In the data rows, zero lies at 4.5, halfway between 4 and 5.
Here are some points:
[2 3 6 7 4 3 3 7 4 2 5 8]
[3 4 4 4 4 8 4 4 7 5 5 3]
[6 7 3 4 3 4 5 8 4 3 4 4]
[8 3 4 7 6 3 3 3 4 4 7 4]
[5 3 4 3 5 6 4 6 3 7 5 4]
[5 9 3 3 3 5 3 6 3 7 3 3]
[3 5 5 3 6 6 3 3 6 4 6 4]
[3 4 5 5 5 4 4 3 5 5 8 3]
[3 6 5 5 7 4 5 2 6 4 3 6]
[3 6 6 4 7 4 4 6 5 3 2 3]
[6 4 5 4 4 4 3 9 4 4 4 3]
[3 4 4 2 3 8 4 2 6 8 5 5]
[3 6 6 5 4 5 5 4 6 3 3 5]
[2 4 6 7 4 6 3 5 4 4 5 3]
[5 3 5 5 3 5 4 6 3 5 4 5]
[3 3 4 2 5 7 3 3 6 4 5 8]
[7 3 2 4 4 3 9 2 6 6 5 2]
[5 4 5 4 7 3 5 5 4 7 4 2]
[6 7 2 5 5 4 5 3 4 3 4 4]
[6 5 2 4 2 2 8 5 5 5 4 4]
[6 3 4 3 4 3 4 4 3 5 4 9]
[2 3 4 3 3 4 9 4 7 5 2 4]
[4 3 4 5 4 6 5 4 3 8 4 5]
[2 4 9 7 4 3 3 4 4 3 6 4]
[3 4 4 3 3 9 5 3 5 4 4 6]
[7 3 4 3 4 3 7 3 4 3 7 4]
[8 5 2 5 3 5 6 2 6 3 4 4]
[6 4 5 4 4 6 4 9 3 3 4 3]
[5 3 4 3 5 3 3 5 3 9 4 3]
[6 5 3 4 4 5 4 5 4 7 4 5]
[7 4 5 3 6 5 3 6 4 3 5 4]
[3 4 4 3 9 4 3 2 5 6 6 5]
[6 4 5 3 4 6 5 6 3 5 4 5]
Here are 16 more points, each followed by its number:
[3 4 5 3 6 6 3 3 5 3 6 6] 0
[5 4 5 3 3 5 4 5 4 8 4 3] 1
[3 4 5 4 4 5 9 2 7 3 3 3] 2
[3 3 5 4 5 4 3 4 5 4 8 5] 3
[3 5 5 4 9 4 4 3 5 3 2 3] 4
[5 5 3 8 2 5 5 8 3 3 4 3] 5
[9 5 2 4 4 3 5 3 5 4 6 3] 6
[6 3 4 5 3 4 3 6 3 9 4 4] 7
[7 4 2 5 6 4 6 3 5 4 4 4] 8
[2 3 4 4 2 3 9 2 6 3 3 4] 9
[4 6 6 3 8 4 5 4 6 3 3 3] 10
[3 6 3 4 4 7 3 7 4 6 4 3] 11
[4 8 7 5 5 3 4 3 5 2 2 7] 12
[6 3 5 4 3 6 4 9 3 3 4 4] 13
[4 8 5 5 6 2 4 4 6 4 3 4] 14
[3 3 4 3 3 6 4 5 6 5 9 4] 15
Which of these numbered points is nearest to each point below, looking only along the 4 directions in which the first points spread most? Its number follows each.
[2 4 6 3 5 6 4 5 5 3 5 5] > 0
[4 7 8 4 4 3 3 4 7 2 3 5] > 12
[7 5 2 3 6 4 6 3 5 3 5 6] > 8
[6 4 4 3 5 3 3 5 4 7 5 4] > 7
[5 4 5 3 4 8 4 4 3 6 4 3] > 1
[6 4 5 5 4 6 3 4 4 6 4 3] > 1
[5 4 4 5 3 3 3 9 3 6 4 3] > 13
[2 3 6 5 4 3 3 4 4 6 7 6] > 3
[3 4 5 5 4 3 3 3 5 5 9 7] > 3
[3 4 6 7 4 4 6 4 6 2 2 5] > 12
[4 5 6 4 9 3 4 3 5 3 2 6] > 4
[6 3 4 4 3 8 4 6 4 4 4 4] > 11
[3 5 5 5 7 3 5 2 6 3 3 8] > 4
[4 5 3 4 3 9 3 3 3 3 3 3] > 11
[3 6 6 6 4 4 4 3 6 3 2 7] > 12
[4 8 6 4 7 3 4 5 6 2 3 3] > 14
[5 6 2 8 4 3 4 9 3 3 3 3] > 5
[3 5 6 5 4 3 5 4 6 3 3 8] > 12
[4 5 6 4 4 3 4 3 5 5 3 8] > 10
[3 6 7 5 4 5 6 3 6 2 3 3] > 12
[3 5 5 3 4 6 8 3 6 4 2 5] > 2
[2 4 6 6 3 3 3 5 5 5 6 5] > 4
